m = [-36.1 -53.6  16.2 -13.2  47.5  28.5 -39.0  36.3]
m[0] => -36.1
m[1] => -53.6
m[7] => 36.3
m[-2] => -39.0

M =
array([[  3.8,   3.1,  -7.4,   0.2,  -0.4,   3.2,  -3.7,  -3.4, -12.3,
        -24.2, -15.1,  -2.9,  25.8],
       [-11.4,  -8.2,  -9.4,  -9.1,  -5.2,  -8.8,  -3.9,  -5.0,  -3.8,
         -0.2,  -4.8, -25.2,  14.8],
       [  2.7,  -1.3,  -3.3,  -1.7,  -7.0,  -4.1,  -8.3,   2.9, -24.1,
         24.7,  -6.2, -17.7, -16.0],
       [ 14.4,  14.0,  14.9,   7.5,  12.7,   4.9,  18.6,   8.5,   3.2,
        -12.3,  -7.4,   2.0,   4.2],
       [ -3.0,  -4.6,   6.1,  -5.0,  -4.0,  -4.5,  -3.2,  -5.7,  -4.1,
         27.0, -14.4,  -1.0,  -7.2],
       [  0.0,  -5.5,  -4.7,  -8.0, -12.0,   1.9,   1.4,  -3.8, -16.1,
        -13.4,  -9.3,  -3.7, -16.2],
       [ -9.8, -14.4,  -9.2, -13.3, -13.8, -15.0,  -9.6, -18.5, -27.8,
         -9.4,  16.1,  25.0,  -0.5],
       [ -8.6,  -7.6,  -9.2,  -5.3,  -7.9, -10.6, -19.5,  -6.7,  -1.2,
          9.5,  -4.2,  -2.7,   4.3],
       [  2.4,  11.5,   5.5,   4.6,  -3.8,   6.7,  -2.7,  14.6,   2.6,
        -14.4,  23.7,   9.4,  13.1]])
M[0,0] = 3.8
M[:, 5] = [3.2, -8.8, -4.1, 4.9, -4.5, 1.9, -15.0, -10.6, 6.7]
M[3] = [14.4, 14.0, 14.9, 7.5, 12.7, 4.9, 18.6, 8.5, 3.2, -12.3, -7.4, 2.0, 4.2]
M[1,4] = -5.2
M[:, 11] = [-2.9, -25.2, -17.7, 2.0, -1.0, -3.7, 25.0, -2.7, 9.4]
M[2,0] = 2.7
M[8] = [2.4, 11.5, 5.5, 4.6, -3.8, 6.7, -2.7, 14.6, 2.6, -14.4, 23.7, 9.4, 13.1]
M[7,4] = -7.9
M[8,11] = 9.4
M[:, 1] = [3.1, -8.2, -1.3, 14.0, -4.6, -5.5, -14.4, -7.6, 11.5]
M[4,8] = -4.1
M[0,12] = 25.8
M[2,1] = -1.3
M[0] = [3.8, 3.1, -7.4, 0.2, -0.4, 3.2, -3.7, -3.4, -12.3, -24.2, -15.1, -2.9, 25.8]
M[6,2] = -9.2
M[:, 2] = [-7.4, -9.4, -3.3, 14.9, 6.1, -4.7, -9.2, -9.2, 5.5]
M[:, 9] = [-24.2, -0.2, 24.7, -12.3, 27.0, -13.4, -9.4, 9.5, -14.4]
M[6,12] = -0.5
M[7] = [-8.6, -7.6, -9.2, -5.3, -7.9, -10.6, -19.5, -6.7, -1.2, 9.5, -4.2, -2.7, 4.3]
M[4] = [-3.0, -4.6, 6.1, -5.0, -4.0, -4.5, -3.2, -5.7, -4.1, 27.0, -14.4, -1.0, -7.2]
M[6] = [-9.8, -14.4, -9.2, -13.3, -13.8, -15.0, -9.6, -18.5, -27.8, -9.4, 16.1, 25.0, -0.5]
M[1,9] = -0.2
M[3,4] = 12.7
M[7,2] = -9.2
M[5,3] = -8.0
M[:, 3] = [0.2, -9.1, -1.7, 7.5, -5.0, -8.0, -13.3, -5.3, 4.6]
M[8,2] = 5.5
M[6,6] = -9.6
M[0,8] = -12.3
M[1,6] = -3.9

A =
[[ -7.0  -9.2   6.1 -25.4   3.0  15.5  -9.0  21.2 -11.4  -1.4 -12.1  -0.4]
 [  8.0  -2.9  -1.2  10.1   9.6   3.1  -7.6   7.2   1.7  -3.0   1.1  -3.3]
 [ -3.4  -7.9   6.9   4.3   8.1 -10.2  18.6   7.4   7.2  -1.4   2.0   0.5]
 [  5.7  -1.5  -5.3   8.9   7.8   5.8  -5.4   9.2  11.3  -3.2  -3.4
   -2.4]]
A[-4, 0] = -7.0
A[-2, 7] = 7.4
A[0, -7] = 15.5
A[3, -5] = 9.2
A[2, 10] = 2.0
A[0, -3] = -1.4
A[1, -10] = -1.2
A[-2, -4] = 7.2
A[-4, 8] = -11.4
A[3, 5] = 5.8
A[-4, -5] = 21.2
A[3, -11] = -1.5
A[:, 1] = [-9.2, -2.9, -7.9, -1.5]
A[0] = [-7.0, -9.2, 6.1, -25.4, 3.0, 15.5, -9.0, 21.2, -11.4, -1.4, -12.1, -0.4]
A[-2, 6] = 18.6
A[-2, -1] = 0.5
A[3, -6] = -5.4
A[-4, 11] = -0.4
A[-2, -10] = 6.9
A[0, -11] = -9.2
A[-3, -3] = -3.0
A[-1, 4] = 7.8
A[0, 4] = 3.0
A[-2, -9] = 4.3
A[-3, -11] = -2.9
A[:, 8] = [-11.4, 1.7, 7.2, 11.3]
A[-1] = [5.7, -1.5, -5.3, 8.9, 7.8, 5.8, -5.4, 9.2, 11.3, -3.2, -3.4, -2.4]
A[3, 11] = -2.4
A[-3, 6] = -7.6
A[3, 9] = -3.2

grid =
[[-16.5   7.5  45.1  -9.7  20.8 -25.7  -9.7  12.2]
 [-62.0 -12.5  53.8 -37.5  12.2 -38.2 -26.9  22.5]
 [-55.4 -38.8 -44.6 -25.9 -33.4  35.9 -17.4 -19.6]
 [ -2.2 -55.7  29.5 -49.2  44.0  53.1 -68.1  40.6]]
Indices start at 0.
(0, 0): -16.5
(1, 2): 53.8
(0, 6): -9.7
(3, 2): 29.5
(2, 1): -38.8
(1, 3): -37.5
(2, 3): -25.9
(3, 6): -68.1
(1, 4): 12.2
(2, 4): -33.4
(0, 7): 12.2
(0, 2): 45.1
(2, 6): -17.4
(3, 0): -2.2
(2, 7): -19.6
(0, 3): -9.7
(2, 0): -55.4
(1, 0): -62.0
(1, 7): 22.5
(0, 4): 20.8
